In the rows, zero is written as 128.
Which row each row swaps with, under one turn or mirror
The rows were stretched afterwards, more along some directions than others.
j7: [128 109 112 117 105 169 135 109 151 134 121 156 131 130 142 152]
j667: [165 103 130 100 127 157 127 110 154 132 90 159 144 135 124 136]
j721: [146 126 146 125 136 131 113 105 144 145 115 136 153 128 162 147]
j244: [144 136 122 122 152 115 129 139 118 138 134 120 132 124 133 118]
j423: [121 139 134 116 150 98 142 133 119 146 146 125 115 117 136 134]
j504: [133 91 134 144 94 149 119 117 169 152 112 167 138 134 137 140]
j3: [119 100 124 133 119 106 146 121 147 142 126 139 112 156 129 127]
j445: [146 104 122 132 98 169 122 119 150 149 111 163 138 130 125 137]
j485: [110 113 126 153 115 120 112 137 142 123 130 131 126 128 143 136]
j909: [123 113 142 130 159 106 120 114 129 140 137 112 133 126 149 139]
j553: [152 150 131 125 148 122 136 128 120 139 135 138 136 114 124 131]
j771: [100 114 133 126 131 128 110 140 122 127 105 106 140 147 118 113]
j917: [115 133 143 120 161 110 122 136 110 141 139 122 140 127 144 134]
j927: [144 134 146 133 132 127 119 124 124 130 145 121 151 113 173 157]
j79: [130 91 151 144 107 149 109 120 155 109 108 118 149 133 122 146]
j111: [122 121 128 130 147 97 139 123 136 169 138 154 121 136 180 128]
j29: [128 125 125 95 126 133 131 107 132 131 103 159 132 151 141 144]
j925: [130 89 153 151 103 163 101 118 163 117 92 119 152 131 128 138]
j399: [117 103 146 155 115 116 119 116 157 166 128 147 131 118 132 132]
j702: [128 102 131 124 152 129 129 125 145 153 142 169 141 119 146 131]
j179: [131 140 124 130 156 88 141 113 132 159 143 143 124 129 158 130]
j950: [162 116 137 105 130 124 140 106 148 142 123 154 139 135 145 150]
j977: [142 131 123 135 144 121 140 142 136 174 125 166 126 121 141 126]
j650: [140 137 134 115 147 104 135 136 118 142 134 109 117 129 138 120]
j782: [133 82 127 130 126 146 130 137 163 149 87 138 125 147 93 114]
j422: [144 105 117 114 120 162 121 148 130 125 111 129 145 153 112 129]
j494: [127 128 118 136 134 146 138 133 132 124 137 123 139 106 127 136]
j941: [118 88 129 153 125 148 109 134 153 138 102 124 134 131 98 105]
j30: [113 98 128 139 118 150 124 142 148 111 123 124 135 124 107 135]
j675: [146 132 122 137 126 128 133 122 145 148 154 163 158 123 142 139]
j167: [141 113 128 121 157 108 124 126 129 133 131 116 128 140 162 129]
j960: [147 119 134 120 119 107 139 124 152 127 127 134 126 125 127 141]
j376: [103 105 134 139 117 122 129 136 150 132 115 138 113 126 102 125]
j510: [105 94 119 146 113 122 118 129 158 145 115 123 120 153 127 114]
j568: [123 104 136 154 117 133 127 130 155 138 110 140 118 121 102 117]
j639: [141 108 128 143 89 157 119 116 162 118 115 131 142 134 126 150]
j94: [128 94 139 139 146 152 123 139 141 138 126 137 135 114 123 119]
j118: [159 150 142 127 128 127 130 122 118 121 145 111 147 118 164 158]
j63: [128 77 136 123 123 148 105 120 167 137 103 128 164 157 112 116]
j609: [133 125 137 112 146 113 131 150 104 119 133 115 125 146 117 119]
j24: [124 86 131 136 113 168 104 140 159 127 91 113 139 136 96 110]
j923: [119 95 128 114 127 119 126 135 133 128 133 137 130 157 111 124]
j469: [140 93 135 103 127 146 121 129 139 108 111 122 134 145 120 137]
j862: [132 119 139 136 135 137 122 122 131 146 139 164 137 114 149 145]
j509: [146 95 133 130 149 173 117 125 154 151 98 170 159 120 126 130]
j621: [114 101 130 163 129 118 113 126 142 148 130 138 124 138 144 124]

Swapped with j782: j977
Swapped with j721: j639
Swapped with j94: j609
Swapped with j925: j118

